In the rows, zero is written as 100.
Rotation paths and how fast each direction turns (degrees each step)
Each turn is a multiple of 5 degrees from 10 to 175, or 0.
Each row of a path follows its step; steps can be skipped.
Path 1:
step 0: 81 101 83 115 107 118 91 112 90 88 107 99 100 83 71 82 78 76 122 112 97
 93 125 89 101 113 97 121 81 127 83 115 106 136 101 110 107 104 70 81
 153
step 1: 117 99 118 124 131 113 70 90 102 98 108 96 80 118 94 138 105 96 82 103
 86 70 70 76 78 68 83 108 61 121 111 105 94 84 121 87 101 103 104 96 76
step 2: 89 127 87 103 108 87 103 139 79 123 93 121 96 98 90 94 73 87 73 95 101
 110 99 105 140 118 96 126 84 95 77 118 129 74 104 71 79 98 90 76 124
step 3: 97 84 117 105 130 139 90 82 75 90 113 117 79 92 101 105 79 104 105 126
 105 111 93 71 62 92 79 106 105 102 92 116 80 80 78 119 115 125 121 87
 134
step 4: 57 120 78 113 155 86 93 103 119 109 74 103 109 144 98 98 112 77 112 96
 92 88 109 84 113 111 95 111 70 116 105 86 79 89 108 87 77 97 93 90 102
step 5: 146 114 141 105 100 125 101 87 84 91 98 100 114 109 76 89 81 95 74 89
 136 108 102 89 108 87 94 138 101 93 114 109 84 80 120 97 106 97 101 65
 128
step 6: 58 114 107 93 83 106 86 112 99 129 110 101 117 105 111 111 88 86 110 128
 60 91 105 101 82 101 101 95 87 121 69 116 62 61 97 115 86 89 104 85 118
step 7: 87 104 125 106 126 86 87 70 108 101 108 82 86 90 102 111 96 65 88 115
 124 130 115 68 102 92 95 113 73 94 136 76 115 107 99 86 102 99 68 91
 135
step 8: 86 123 128 62 112 101 103 99 68 95 89 111 104 115 76 122 65 98 100 80 92
 76 78 123 108 86 95 97 70 117 111 118 81 98 112 103 83 83 137 98 112
step 9: 84 92 110 120 93 106 90 132 100 108 79 100 116 122 131 121 60 78 73 128
 95 130 131 69 102 82 97 101 118 85 97 92 102 82 102 84 117 97 114 95
 117
step 10: 94 120 106 80 137 88 110 87 100 103 100 94 94 87 104 72 76 101 120 107
 103 112 64 89 68 104 110 90 81 71 125 114 59 90 97 97 76 85 90 117 134
step 11: 73 127 117 88 100 89 89 111 92 59 74 72 93 133 81 112 102 83 94 98 89
 118 134 97 97 78 103 114 125 122 105 101 78 128 112 85 100 116 112 74
 108
87 99 101 96 110 96 99 88 104 93 101 93 91 88 103 96 98 103 108 99 92
 110 102 106 100 105 95 99 100 98 97 100 98 101 91 103 103 111 95 94 103 -> 100
100 94 95 110 93 105 103 94 102 90 101 102 106 98 104 100 93 101 91 108
 100 105 92 112 115 96 105 96 101 98 95 103 97 97 97 95 94 98 109 90 101 -> 110
108 112 100 107 95 97 96 98 102 104 111 82 98 104 105 92 103 96 94 99 95
 92 104 105 96 94 106 95 99 105 97 108 97 104 99 100 100 101 91 93 104 -> 65
105 100 107 96 99 105 104 102 109 117 93 101 93 94 101 99 100 96 102 101
 96 108 90 97 105 100 101 95 113 105 92 109 98 95 102 94 105 97 93 102
 102 -> 100
109 97 105 97 101 105 107 97 103 86 102 96 95 103 101 107 111 92 85 107
 100 109 106 95 93 99 93 100 102 97 103 104 103 95 101 100 110 100 103
 100 96 -> 175
Path 2:
step 0: 102 123 97 87 108 124 112 100 141 136 96 91 91 100 89 65 94 99 103 101
 123 116 84 87 78 88 94 66 118 86 68 83 87 85 98 68 109 94 121 62 84
step 1: 122 95 117 69 129 110 102 107 78 84 116 125 101 117 141 77 75 85 124 101
 89 105 81 75 116 97 88 87 97 94 108 84 91 96 97 56 102 77 92 129 68
step 2: 94 111 113 81 92 115 87 111 111 115 109 82 83 87 108 106 54 121 118 86
 84 85 111 107 63 90 66 80 63 107 80 81 68 129 93 115 77 110 84 104 89
step 3: 135 89 116 114 84 114 119 136 91 62 83 110 95 83 85 124 113 100 101 67
 103 104 110 104 97 121 80 77 80 94 96 100 75 93 103 63 117 127 107 135
 103
step 4: 104 100 105 69 101 104 128 97 128 89 111 79 101 98 93 129 137 90 133 115
 118 81 112 126 77 116 88 94 73 71 96 64 110 100 101 104 86 83 128 78 92
step 5: 113 63 116 86 122 118 93 112 86 76 102 103 126 94 80 116 101 107 75 135
 91 95 88 93 93 153 114 71 115 95 91 77 103 114 104 97 121 81 68 92 86
step 6: 87 109 106 105 128 117 93 125 135 124 111 93 116 103 95 125 98 107 109
 113 87 69 91 103 134 100 71 71 121 69 114 105 93 124 133 108 67 103 89
 98 127
step 7: 120 107 113 114 76 119 84 125 66 116 103 87 113 79 114 91 103 96 86 101
 93 69 124 82 113 126 120 112 102 64 116 93 124 94 82 60 78 127 77 89
 105
step 8: 109 96 55 101 112 99 82 107 100 133 108 112 81 126 95 99 122 99 98 83 73
 110 97 97 71 128 98 86 73 66 132 100 106 122 75 110 80 94 125 93 132
step 9: 122 81 75 113 119 95 83 108 52 89 103 59 105 82 80 86 105 126 96 122 126
 93 73 76 106 108 103 106 81 105 143 96 80 102 106 106 106 110 123 90 82
step 10: 97 94 86 136 116 96 82 90 99 143 104 105 115 123 101 110 89 107 112 110
 108 80 110 133 89 125 84 136 113 105 92 90 89 132 132 89 116 93 144 114
 100
step 11: 116 100 104 143 99 77 100 76 94 104 125 105 112 99 87 79 109 110 105 118
 111 113 74 102 89 122 82 100 138 103 84 99 91 82 75 77 65 145 91 85 75
97 100 93 98 107 96 102 93 101 100 94 108 114 90 107 97 94 99 101 95 100
 93 109 93 102 101 105 98 101 95 94 101 87 98 92 100 88 102 97 105 106 -> 70
105 103 105 106 106 101 100 98 103 100 99 97 94 114 105 103 94 103 108
 104 93 96 102 97 103 92 111 96 118 95 97 95 100 106 96 99 100 108 94
 100 94 -> 70
89 108 92 104 103 103 103 102 103 108 101 105 101 104 93 104 94 100 112
 101 102 105 114 106 91 93 98 93 97 95 100 103 103 106 107 105 96 92 102
 91 100 -> 175
104 103 109 85 95 106 102 97 100 87 98 105 88 97 103 105 103 104 97 97
 103 92 110 97 103 106 92 88 102 95 97 100 97 107 107 101 99 96 97 94
 100 -> 25
91 104 103 99 97 94 102 95 99 98 101 95 110 99 99 118 109 105 96 100 95
 94 101 104 90 98 100 89 109 107 105 100 104 90 99 95 99 96 98 108 97 -> 45
Path 3:
step 0: 134 117 87 123 74 134 96 108 122 80 122 77 92 126 111 110 111 104 138
 107 116 110 113 100 72 117 111 119 108 103 88 95 96 78 61 70 99 98 108
 90 94
step 1: 101 92 72 114 118 108 105 82 90 146 125 99 50 107 110 91 102 97 84 127
 102 93 108 81 81 87 111 77 118 88 114 102 107 89 96 69 87 85 104 98 62
step 2: 113 114 105 99 128 110 107 122 72 106 125 76 99 113 105 106 77 89 133 62
 102 131 98 112 105 70 90 83 115 82 106 71 106 87 128 79 124 81 120 95
 89
step 3: 95 113 62 108 85 102 87 114 129 92 96 101 83 108 142 93 101 123 109 69
 83 111 93 128 66 103 106 111 115 90 105 74 85 106 81 76 124 122 94 113
 71
step 4: 63 87 90 108 86 128 73 108 66 154 100 106 69 137 112 104 80 92 98 119 99
 129 100 105 95 113 96 104 98 80 91 118 109 78 97 97 110 110 110 121 89
step 5: 69 120 101 114 121 86 103 112 89 101 149 76 114 95 123 102 74 107 120 88
 113 105 104 122 77 96 103 83 104 97 80 85 140 86 81 85 90 105 134 101
 123
step 6: 118 143 85 101 84 106 104 100 117 108 93 111 92 113 130 92 81 104 129 84
 108 100 101 76 64 113 91 104 96 105 92 122 71 75 89 50 79 97 114 117 94
step 7: 86 97 92 112 93 142 103 84 81 137 91 105 67 111 100 76 125 106 118 91
 101 105 96 82 76 91 95 66 94 55 118 87 118 110 87 96 89 86 133 98 97
step 8: 93 130 108 132 112 130 119 111 117 101 128 76 88 105 110 130 99 83 118
 79 104 112 78 138 94 85 95 78 140 74 87 122 95 101 107 83 113 103 107
 79 107
step 9: 97 93 85 117 102 96 123 112 99 109 93 122 81 93 120 79 67 115 106 102 80
 84 91 105 81 111 91 84 134 89 80 86 55 98 94 75 116 125 123 136 67
step 10: 64 105 76 95 108 139 93 102 68 122 86 97 102 127 95 71 76 100 99 85 105
 103 57 113 116 119 81 120 89 74 94 92 118 90 99 82 116 100 129 97 107
step 11: 68 132 101 112 104 99 114 99 110 91 135 99 100 115 117 122 94 124 127
 101 86 109 98 119 71 110 99 136 118 83 79 104 99 108 52 111 95 84 129
 83 106
98 104 98 104 106 95 103 102 89 111 114 101 108 95 104 105 103 88 96 100
 98 104 109 105 102 95 92 103 100 99 105 106 93 112 95 102 99 99 102 93
 103 -> 115
95 94 98 98 108 99 99 97 99 90 102 103 97 100 106 95 89 109 87 95 96 115
 100 104 106 104 95 102 99 95 99 102 95 98 101 105 114 105 98 96 95 -> 55
101 93 98 98 97 103 97 106 104 107 96 106 103 106 103 107 102 95 98 94
 93 95 92 111 105 92 98 95 106 102 90 92 101 111 112 102 105 103 101 101
 87 -> 60
90 103 105 90 104 104 96 93 97 102 108 99 103 101 105 105 95 108 107 105
 90 100 97 96 102 88 107 95 113 102 100 98 95 94 106 104 97 99 94 94 110 -> 115
